In the data rows, the value 128 means zero.
Here is a table of points, one per row:
[101. 112. 114. 187. 138. 67. 134. 147. 113. 178. 77. 135. 155. 128. 150.
 171. 92. 87. 162. 136. 124. 125. 124. 103. 145. 111. 138. 116. 147. 165.
 132. 139. 83. 115. 127. 93. 148. 131. 135. 162. 125. 131. 128. 137.]
[126. 147. 135. 144. 93. 148. 117. 155. 129. 144. 106. 98. 90. 159. 133.
 110. 121. 120. 130. 135. 134. 114. 129. 139. 112. 137. 135. 158. 122. 77.
 103. 148. 122. 108. 97. 146. 154. 131. 104. 144. 152. 161. 135. 63.]
[146. 138. 143. 105. 111. 129. 73. 102. 151. 109. 25. 97. 106. 100. 139.
 146. 167. 172. 122. 132. 111. 129. 144. 131. 136. 143. 102. 169. 129. 123.
 117. 124. 124. 115. 132. 132. 129. 135. 125. 103. 103. 122. 112. 131.]
[124. 152. 137. 141. 139. 122. 139. 120. 130. 183. 134. 131. 127. 129. 118.
 134. 137. 128. 149. 153. 93. 131. 149. 123. 112. 91. 86. 114. 147. 112.
 88. 180. 181. 138. 98. 134. 99. 133. 123. 76. 173. 129. 116. 101.]
[136. 145. 145. 63. 147. 116. 155. 117. 121. 109. 157. 143. 141. 153. 163.
 127. 124. 142. 155. 112. 110. 159. 135. 112. 76. 85. 122. 128. 110. 94.
 149. 140. 134. 129. 145. 138. 115. 109. 139. 88. 107. 127. 162. 101.]
[147. 154. 138. 120. 133. 151. 129. 162. 123. 118. 26. 158. 112. 107. 144.
 156. 97. 109. 183. 154. 99. 145. 136. 113. 128. 150. 136. 119. 128. 137.
 103. 136. 160. 125. 80. 171. 116. 133. 152. 75. 119. 129. 159. 115.]
[131. 141. 124. 124. 130. 100. 128. 111. 172. 123. 103. 152. 140. 105. 134.
 133. 154. 172. 123. 159. 157. 170. 140. 170. 102. 158. 135. 82. 108. 98.
 139. 138. 163. 158. 101. 133. 131. 124. 118. 93. 117. 136. 160. 164.]
[125. 140. 133. 98. 150. 134. 101. 118. 124. 119. 96. 102. 155. 117. 127.
 102. 131. 94. 121. 127. 146. 83. 117. 145. 170. 108. 129. 83. 113. 132.
 166. 131. 108. 123. 203. 123. 133. 131. 123. 137. 140. 169. 103. 122.]
[153. 106. 102. 147. 132. 165. 84. 166. 132. 146. 110. 126. 137. 99. 142.
 121. 156. 148. 123. 90. 120. 93. 120. 136. 103. 172. 138. 148. 110. 107.
 110. 109. 121. 82. 135. 93. 131. 135. 107. 114. 146. 152. 109. 100.]
[112. 157. 161. 127. 124. 121. 92. 115. 138. 93. 187. 120. 136. 139. 105.
 127. 102. 153. 146. 153. 119. 139. 142. 118. 102. 144. 170. 135. 123. 108.
 91. 89. 144. 137. 139. 144. 91. 144. 130. 99. 98. 110. 133. 148.]
[92. 110. 127. 141. 128. 149. 113. 129. 67. 101. 171. 124. 168. 112. 120.
 104. 139. 116. 130. 110. 135. 154. 107. 162. 98. 158. 105. 136. 119. 124.
 126. 133. 135. 134. 133. 151. 122. 130. 151. 232. 152. 105. 145. 90.]
[77. 69. 107. 153. 143. 119. 123. 204. 167. 137. 113. 104. 128. 119. 122.
 164. 142. 89. 114. 124. 146. 127. 143. 69. 122. 145. 103. 73. 134. 135.
 99. 101. 126. 120. 110. 134. 159. 127. 148. 131. 113. 90. 167. 129.]
[48. 137. 137. 132. 122. 139. 137. 109. 95. 158. 151. 126. 135. 96. 133.
 110. 118. 181. 105. 116. 129. 126. 128. 156. 147. 139. 151. 148. 143. 96.
 114. 81. 165. 124. 137. 128. 169. 116. 136. 130. 138. 111. 108. 121.]
[168. 97. 162. 96. 104. 118. 98. 116. 136. 106. 214. 149. 148. 130. 127.
 118. 88. 176. 98. 154. 120. 134. 135. 146. 128. 113. 115. 136. 127. 140.
 157. 184. 128. 114. 155. 135. 126. 126. 148. 121. 150. 144. 123. 213.]
[122. 93. 97. 125. 126. 116. 179. 82. 124. 124. 209. 136. 123. 83. 105.
 133. 127. 74. 147. 101. 147. 127. 133. 147. 123. 131. 117. 98. 170. 167.
 115. 78. 77. 117. 103. 120. 171. 147. 119. 107. 126. 121. 150. 194.]
[152. 35. 119. 115. 129. 74. 122. 167. 117. 95. 129. 106. 119. 127. 149.
 143. 173. 107. 140. 120. 127. 85. 128. 139. 162. 107. 148. 127. 113. 151.
 133. 105. 85. 154. 86. 126. 127. 153. 100. 136. 125. 129. 119. 147.]
[126. 141. 145. 138. 122. 54. 210. 131. 124. 108. 151. 133. 119. 122. 129.
 113. 106. 144. 110. 114. 134. 93. 107. 138. 134. 159. 93. 98. 108. 201.
 138. 117. 67. 143. 152. 99. 110. 106. 175. 87. 108. 112. 150. 144.]
[162. 120. 105. 139. 127. 137. 92. 133. 100. 149. 221. 104. 69. 101. 131.
 101. 174. 110. 137. 91. 156. 152. 136. 151. 145. 138. 152. 120. 164. 123.
 130. 137. 128. 141. 159. 126. 133. 120. 133. 173. 104. 136. 103. 105.]
[134. 160. 118. 136. 102. 183. 152. 107. 153. 128. 209. 148. 146. 111. 126.
 156. 163. 144. 149. 142. 138. 134. 131. 85. 117. 119. 126. 155. 109. 134.
 141. 131. 147. 137. 132. 142. 164. 150. 151. 83. 120. 98. 119. 67.]
[154. 145. 122. 131. 139. 124. 125. 151. 115. 125. 165. 105. 103. 111. 118.
 137. 130. 109. 117. 173. 138. 99. 101. 156. 126. 92. 151. 150. 112. 128.
 146. 86. 114. 109. 135. 97. 124. 104. 157. 147. 132. 144. 76. 185.]
[95. 142. 133. 100. 129. 143. 156. 114. 88. 150. 53. 150. 157. 243. 118.
 148. 139. 122. 82. 111. 160. 124. 123. 116. 145. 145. 156. 155. 152. 144.
 103. 166. 147. 145. 116. 118. 141. 108. 181. 132. 150. 103. 152. 104.]
[160. 110. 140. 140. 141. 132. 112. 129. 86. 118. 63. 115. 120. 170. 106.
 231. 105. 117. 101. 155. 114. 143. 120. 112. 141. 88. 114. 92. 148. 134.
 126. 117. 135. 141. 161. 125. 102. 130. 86. 172. 138. 165. 152. 110.]
[132. 123. 124. 139. 93. 128. 139. 121. 193. 130. 130. 153. 99. 121. 133.
 140. 173. 99. 129. 97. 89. 111. 136. 123. 123. 130. 146. 153. 105. 93.
 115. 129. 144. 113. 207. 139. 137. 142. 91. 184. 135. 145. 103. 146.]
[144. 216. 118. 139. 154. 144. 115. 122. 191. 120. 143. 148. 103. 129. 128.
 107. 122. 163. 137. 138. 109. 152. 136. 143. 107. 113. 97. 147. 132. 127.
 124. 122. 67. 158. 118. 162. 121. 122. 96. 107. 103. 108. 130. 132.]
[87. 156. 125. 121. 170. 125. 142. 133. 112. 123. 127. 146. 149. 111. 127.
 101. 100. 79. 93. 116. 153. 121. 142. 71. 160. 166. 97. 156. 155. 146.
 141. 138. 143. 134. 80. 86. 152. 139. 128. 157. 117. 119. 143. 105.]
[88. 128. 148. 130. 122. 149. 147. 126. 140. 151. 129. 142. 166. 99. 134.
 70. 118. 108. 85. 84. 150. 125. 85. 137. 139. 124. 162. 113. 128. 139.
 144. 181. 163. 114. 101. 147. 137. 123. 50. 159. 125. 96. 93. 123.]
[113. 114. 148. 136. 131. 171. 122. 94. 155. 108. 166. 130. 101. 162. 139.
 126. 110. 146. 161. 140. 132. 128. 128. 133. 124. 98. 103. 148. 104. 129.
 140. 139. 136. 146. 135. 126. 98. 39. 127. 62. 116. 134. 134. 128.]
[164. 96. 71. 110. 143. 113. 112. 121. 132. 111. 73. 107. 121. 131. 101.
 92. 113. 138. 136. 140. 117. 115. 117. 144. 149. 92. 168. 143. 129. 159.
 107. 133. 145. 106. 158. 120. 107. 148. 129. 184. 137. 158. 131. 145.]
[134. 143. 142. 140. 91. 138. 144. 107. 146. 144. 145. 142. 143. 131. 114.
 109. 137. 164. 110. 128. 101. 148. 139. 122. 106. 120. 130. 132. 140. 109.
 192. 131. 99. 136. 77. 109. 83. 137. 143. 89. 106. 109. 162. 86.]
[189. 113. 121. 124. 129. 128. 149. 132. 65. 134. 56. 109. 122. 194. 125.
 107. 83. 129. 144. 136. 129. 154. 130. 100. 155. 163. 118. 108. 111. 106.
 151. 100. 147. 122. 126. 143. 110. 168. 138. 156. 163. 146. 61. 182.]
These points spread out most along one direction. Take the direction at right angles to it along which they spread out most. Go by this last direction. How many in every 100 of the points above lie lower along it than each point below? Answers are rounded to whole numbers. More than half of the points above lie lower than the first one.
[113. 114. 148. 136. 131. 171. 122. 94. 155. 108. 166. 130. 101. 162. 139.
 126. 110. 146. 161. 140. 132. 128. 128. 133. 124. 98. 103. 148. 104. 129.
 140. 139. 136. 146. 135. 126. 98. 39. 127. 62. 116. 134. 134. 128.] 30
[162. 120. 105. 139. 127. 137. 92. 133. 100. 149. 221. 104. 69. 101. 131.
 101. 174. 110. 137. 91. 156. 152. 136. 151. 145. 138. 152. 120. 164. 123.
 130. 137. 128. 141. 159. 126. 133. 120. 133. 173. 104. 136. 103. 105.] 93
[153. 106. 102. 147. 132. 165. 84. 166. 132. 146. 110. 126. 137. 99. 142.
 121. 156. 148. 123. 90. 120. 93. 120. 136. 103. 172. 138. 148. 110. 107.
 110. 109. 121. 82. 135. 93. 131. 135. 107. 114. 146. 152. 109. 100.] 50
[154. 145. 122. 131. 139. 124. 125. 151. 115. 125. 165. 105. 103. 111. 118.
 137. 130. 109. 117. 173. 138. 99. 101. 156. 126. 92. 151. 150. 112. 128.
 146. 86. 114. 109. 135. 97. 124. 104. 157. 147. 132. 144. 76. 185.] 87
[147. 154. 138. 120. 133. 151. 129. 162. 123. 118. 26. 158. 112. 107. 144.
 156. 97. 109. 183. 154. 99. 145. 136. 113. 128. 150. 136. 119. 128. 137.
 103. 136. 160. 125. 80. 171. 116. 133. 152. 75. 119. 129. 159. 115.] 0
[164. 96. 71. 110. 143. 113. 112. 121. 132. 111. 73. 107. 121. 131. 101.
 92. 113. 138. 136. 140. 117. 115. 117. 144. 149. 92. 168. 143. 129. 159.
 107. 133. 145. 106. 158. 120. 107. 148. 129. 184. 137. 158. 131. 145.] 63
[134. 160. 118. 136. 102. 183. 152. 107. 153. 128. 209. 148. 146. 111. 126.
 156. 163. 144. 149. 142. 138. 134. 131. 85. 117. 119. 126. 155. 109. 134.
 141. 131. 147. 137. 132. 142. 164. 150. 151. 83. 120. 98. 119. 67.] 37
[131. 141. 124. 124. 130. 100. 128. 111. 172. 123. 103. 152. 140. 105. 134.
 133. 154. 172. 123. 159. 157. 170. 140. 170. 102. 158. 135. 82. 108. 98.
 139. 138. 163. 158. 101. 133. 131. 124. 118. 93. 117. 136. 160. 164.] 20
[124. 152. 137. 141. 139. 122. 139. 120. 130. 183. 134. 131. 127. 129. 118.
 134. 137. 128. 149. 153. 93. 131. 149. 123. 112. 91. 86. 114. 147. 112.
 88. 180. 181. 138. 98. 134. 99. 133. 123. 76. 173. 129. 116. 101.] 7
[88. 128. 148. 130. 122. 149. 147. 126. 140. 151. 129. 142. 166. 99. 134.
 70. 118. 108. 85. 84. 150. 125. 85. 137. 139. 124. 162. 113. 128. 139.
 144. 181. 163. 114. 101. 147. 137. 123. 50. 159. 125. 96. 93. 123.] 67
[160. 110. 140. 140. 141. 132. 112. 129. 86. 118. 63. 115. 120. 170. 106.
 231. 105. 117. 101. 155. 114. 143. 120. 112. 141. 88. 114. 92. 148. 134.
 126. 117. 135. 141. 161. 125. 102. 130. 86. 172. 138. 165. 152. 110.] 33
[132. 123. 124. 139. 93. 128. 139. 121. 193. 130. 130. 153. 99. 121. 133.
 140. 173. 99. 129. 97. 89. 111. 136. 123. 123. 130. 146. 153. 105. 93.
 115. 129. 144. 113. 207. 139. 137. 142. 91. 184. 135. 145. 103. 146.] 70
